R: rows in 4 groups, each row roughly a mix of its group's directions:
R (132 x 10):
[[ 13  20  15  -7  45   9 -29   4  22  -2]
 [ 10 -44  -2   4 -28   5 -16  -4  18  27]
 [ 15 -12  25 -17  26   6 -26  16   4 -36]
 [ -7 -45  21 -17  -3 -24   4  -7  21  21]
 [ 32 -17 -11  19 -11  -3   8 -25  34  21]
 [ 17  40  28  23  14  12   0   3   8 -27]
 [-22  18  25 -35  16 -21  11 -18  10 -20]
 [  7 -47   9  10 -16  -8   2  18 -23  26]
 [-14  26  -2   3  -3  24  -8  46 -21 -12]
 [ 12  -8  -2  36 -10  38 -17  28  -2  11]
 [ -2   0 -20 -11   2  11  12   0  56  20]
 [-12 -32   4  37  -1  19  -3  -3  -3  36]
 [-13 -24  -8  -8  16 -16  10 -37  37   7]
 [  3   9  46 -16  23  -9 -26 -18  -6 -15]
 [ 24 -11 -25 -12  41  23   4  10   9 -21]
 [ -2 -11 -33  -7  -5 -41  24   1 -21 -19]
 [ 24  33  -6  24  26  22   7 -26   8   3]
 [ 13   2 -34  21  20  -1 -14  16 -22  34]
 [-17 -10 -10 -30   8   2   1 -13  24 -46]
 [-12  13  10  34   7 -24 -15   9 -20  38]
 [ 32  -1 -11   9  12  -5   7   6 -28  44]
 [-19   5   8 -26  18 -27  28   6  36  -3]
 [ 30   5 -30  18 -24  31  18  16   6  -3]
 [ 10 -34  11 -41  16   0 -12  13  12 -23]
 [ 14   5  24  25   7   5   7  19 -46 -15]
 [-40  11  37 -10  -9  -2 -27  -8   4 -13]
 [  2  -9  -5  -7  10 -36  -4  39 -34  -1]
 [-13  31 -25  -7 -10  45  -7   8  12  -7]
 [ 17  11 -17  16 -25  21 -17 -23  37  -8]
 [ -7   7  18  13   8  16 -16  35 -19 -39]
 [-26   0   7 -17 -14   0  -6 -14  26 -47]
 [ 13  30  -8   3 -29  17 -14 -18  30 -23]
 [ 46  21   3  11   9  34  12  15   0  -6]
 [ -4 -32 -26  -2 -35  21 -24  12  -5  12]
 [ 23 -34  14  12  -5  34  11 -19  25   5]
 [ -2  24 -45 -12  -5 -18 -14 -23  21   1]
 [ -3 -19   1 -38  18   5 -11 -16  33 -26]
 [ -9  22  -6  46  -9 -11   9 -27  -8  22]
 [ 27 -20  31  28  15 -20   0 -25 -10 -13]
 [-16  40   4  30 -23 -11 -16   6 -11  20]
 [ 29 -21 -19 -17  40  19   2   3   3 -18]
 [ 10  23   0  33  -6  -7  18 -37 -16  22]
 [ -5 -20  15 -23  26   6 -14 -12  10 -44]
 [-17  12   9  26 -10  13  -7  28 -33 -31]
 [ 33 -43   6   3  -2  24  11 -12  21  -3]
 [-20   2   2   3  -5  16 -12  50 -10 -28]
 [ -2   5 -14  28  25 -18   6  19 -16  41]
 [  6 -14 -30 -19  38  21   2   9  13 -25]
 [ -8 -18  19  19 -49  16   2   2  17 -15]
 [ 17 -25 -31   3  -3 -32  27 -14  21  -1]
 [-33  -3  38 -33  18   6  15   3   8   3]
 [  9  21  15   8  41 -32  22   5   0 -15]
 [  7   9  17 -22  17 -33   7  33 -26 -13]
 [ -4 -45 -18 -16   8 -23  17  -2  28   7]
 [ 28 -17  21 -12  50   2  -7  -4  -4 -10]
 [ -5  -7 -50  10   3  -1 -13 -25  22  17]
 [-25  -6 -12  12   2 -15 -10 -40  37   2]
 [-46 -16 -25   2   2  -2  27   9  18  11]
 [ -1  36  -6 -19  23 -10   0  14  -4 -42]
 [ 40  24  25   1  15  17  12 -15 -16 -19]
 [-20   3 -34  -6   6 -22  -4 -28   8  36]
 [-22  41  -9 -15 -21  21   5   7  -4 -29]
 [-15 -28  24 -20  19 -41  11   3   1  11]
 [-32  -7 -30   3 -36 -10  -4  11  19  19]
 [  8 -22  39   7  -4 -21 -12 -18 -22  28]
 [  4  26  -6 -11 -28  15  -3 -37  31  -7]
 [-26  24 -35 -19 -15  14  12  -3  17  24]
 [ 26  27  24   7  12  23   5   7 -30 -25]
 [  3  26 -12 -20  -1   4   6 -42  36  -2]
 [ -2  40  19   4  30 -13  11   6 -20 -25]
 [-16  -5 -13 -25  21 -18  18 -32   7  32]
 [ -8 -20  11 -23  19   3 -32  12  20 -35]
 [ 12  27  -4 -44  24  27   7   2  -9   1]
 [ -8   4 -36  -4 -31  36 -14  18  10  -4]
 [ -1  -1   0  28   0 -23 -10 -49  20  11]
 [-21   2  -2  32 -20  11 -20  30 -30  -6]
 [ 40  10 -32  25  -1  20   7  17  -8  11]
 [-17  -3  -6 -23  -5  17 -16  50   2 -18]
 [ 33  17  14  -9   6  16  18  23 -38   7]
 [-41  29  -2  29   2  10 -16  13 -20   1]
 [-14 -14  -2  20  -7 -48 -21 -23   3 -14]
 [ 13  -7 -21   1  -5  10  11 -18  49  26]
 [-10  -4 -21 -31   7   1  20 -36  29  14]
 [ -9  17  -4  34   0 -12   1 -49   3  12]
 [ 21 -36  20  -8  12 -25  13  14  -9  27]
 [ 21 -41  23  -8  21 -20   2 -22   4 -14]
 [-14  -8  -8 -19 -51  10   0 -20  14  16]
 [ -3   5 -21  24 -18  30 -14 -29  30   5]
 [-36   8 -36  22 -13  15 -19   2 -17  -8]
 [ 12 -12  -3  20 -26 -19  32 -31 -14  19]
 [-24  -7  -3  15 -32  16 -13   4  26 -36]
 [ 16 -51 -15  23  -2  -1  -7  18  -9  15]
 [  8  10  39 -28   6 -22  16  22 -20 -11]
 [ -5  -7  18 -36 -11   4  21 -18  21 -35]
 [ -1 -22  28   1  22 -16  11  33 -31  11]
 [-11 -41 -25  -6 -21  17 -21  10 -23   2]
 [-10  -2 -37  26 -31  20 -24 -13  10   2]
 [-33  -5 -16 -23  -5  17  -5  42   6 -16]
 [ 10  35  25  14  39  19   0 -14  -3  -1]
 [-19 -38  -5 -26 -21   6  -6 -11  15  30]
 [ 28 -15   4 -32 -14   2 -21 -32  -8 -23]
 [ 20  15  28  25   5  30 -20  13  28   4]
 [  8  51  -3  11  13  -3  14 -21 -25  -6]
 [  3  11   6   7  -3  -9   0 -30 -55  -6]
 [ 21   3   1  27  -8  41 -29  -9  -9  19]
 [ 43   6  19  -3   0  11   1   9  24 -35]
 [-12 -12 -14 -27   3   6  -9 -14  22 -47]
 [ 35 -28  35 -12   7 -17  15  16  -1  11]
 [-12 -21   5  35 -45 -18  -7  -6   8  -3]
 [  1 -40 -21  21 -18  23  15  22  10  11]
 [-22 -20 -13 -26 -34 -22  16   4   1 -26]
 [-28  23 -17 -13 -12  26 -12  32  14 -18]
 [-14 -33 -13 -38   9  29  -6   1  10 -18]
 [-19 -12 -38 -21   1  26   0  10  31  12]
 [ 26  16   6 -24  48   9  19   5  -4   2]
 [ 13  23  -2  18  52   1   6  15  -1 -16]
 [-46  20  34   2  10 -12 -12   3  11  -9]
 [ 11 -25  21   0  13  47  -8  19  10 -12]
 [-23  24 -18  14 -35  14 -22   7 -16 -21]
 [-14  11  10  16  -5  17 -12  29 -33 -35]
 [-15  -4   4 -20 -55   6   0 -21   9   9]
 [  1  40 -19 -32   2 -20  -2  -8   9 -27]
 [  2  30  22   2  38 -27  22  -1  -1 -15]
 [  0 -32   9   5  -9   3  10 -25   9  47]
 [ -9  27   1  17 -11 -36 -25 -14 -22  21]
 [-39  15   4  17  22  -9  24  26  11  16]
 [  8 -27 -16   0  21 -41  25  10  14 -16]
 [ -4 -42  12 -10 -32   0 -13 -10  14  28]
 [ 30  10   7   3   3  -9   3 -53  14  10]
 [ 35  -3  -7 -30 -14  -9   1 -24  18  30]
 [-11 -14   9 -27  32   8 -25   8  21 -31]
 [ -3 -24   5  42 -15  22 -11  -5   7  32]]
the one row of each list that fits no group (the others fit one group, some only roughly):
- Z218: [ -7  14 -29   7 -38  -9 -36 -14 -10  -3]
- Z585: [ 25 -16  18 -39  10  18  15  20 -17 -11]
- Z81: [-21   8   5  23  21   2  -5  41 -32  -3]
- Z188: [ -6  44 -23  -7  15  33   4 -10 -17   3]
- Z677: [ 32 -15  18  22   0  32  -2  26  21   9]
- Z312: [-22  31  47  -6   7 -13   1 -14   8 -12]
- Z300: [  7  29  16 -37  26  -9  23 -16   2 -15]
- Z310: [ 21 -41  22   0  -2 -25  14 -26  -9 -10]
- Z570: [-17  -4  -9  36 -21 -17 -31  12 -14  24]
- Z973: [-12 -42   6 -15 -28 -33   6  -3 -14  -1]

Z677
- Z159: [ 17 -51 -14  -9  14  -8  -6 -15  23  -4]
- Z706: [ -6  40  -6  16 -34   5 -29  -8  17   1]
- Z228: [-35  16 -21 -21  -4  21  -1  33  20   2]
- Z946: [ -1   8 -17  19 -24  30 -39  13 -15  13]
- Z377: [ -8  42 -22   7 -11  22   3  11  -6 -34]
- Z670: [ 16  11   8 -21  31  21 -31  29   6 -16]
- Z103: [ -4   3  34 -34  12 -20  23  17 -24   0]
- Z441: [ -8 -10  32 -20 -29  10   0 -31  16  22]
- Z12: [-44  23  13  29  -8 -20  -2  11  13  -1]
- Z713: [-26  26 -27 -24   3  -1  18  15 -19 -27]
- Z314: [ -6  16 -44  37 -12 -12 -17   9   0   0]

Z159
- Z99: [ -6  34  30 -16  14   1  25 -23  24  -1]
- Z783: [ -3  10 -45  20 -11  17 -25  -8  18 -18]
- Z798: [-22  -2  18 -12   1 -23  -6  45  -5 -26]
- Z476: [-14  26  -9 -25  -6 -25   3 -36  12  26]
- Z20: [-15  47  14  25   7 -24  -9   5  -8  16]
- Z947: [  1  -2  -3 -35   5 -24  10  25 -32 -27]
- Z728: [-14  25   1 -15 -23 -39  -1 -32   2 -12]
- Z811: [  2 -49 -26  -2 -19 -17  -7   1 -19  13]
- Z568: [ 18  10 -18 -21  18  37   5  27  26  -3]
- Z465: [  4  45 -13   8  13  37   0  -2  21  -6]
- Z459: [-22  19 -27 -28 -17  -3   3 -39   9   5]

Z568
- Z76: [-23   3 -16 -26 -21  13   5  27  36 -12]
- Z404: [-26   2  -9  43  12 -16   7 -28   0  21]
- Z88: [  2  34  -2 -26 -10   1  -3   7  -4 -48]
- Z8: [-21  16   1  -4   5  31 -19  32   6 -34]
- Z836: [ 36 -15  32   7  -1 -15   7 -21 -23 -19]
- Z681: [ -8  33  10  10   8  35   0  -3  14 -38]
- Z351: [ 13 -24  18   5  -1 -23  -2  41 -31   4]
- Z649: [ -6 -11  28 -13   5 -10  25  45 -16 -10]
- Z325: [ -4  33 -33 -17  -1  -3  -9  -3  -2 -41]
- Z444: [ -1  44   6  10  14  39 -12  12   8 -10]
- Z539: [-12  45  15 -14   6   7  15  -5  36   0]
- Z852: [-11  -2  19  -9  21 -31  12   6 -15  43]
- Z819: [-33  18  40 -11  11 -24  11  -3  13 -12]

Z649
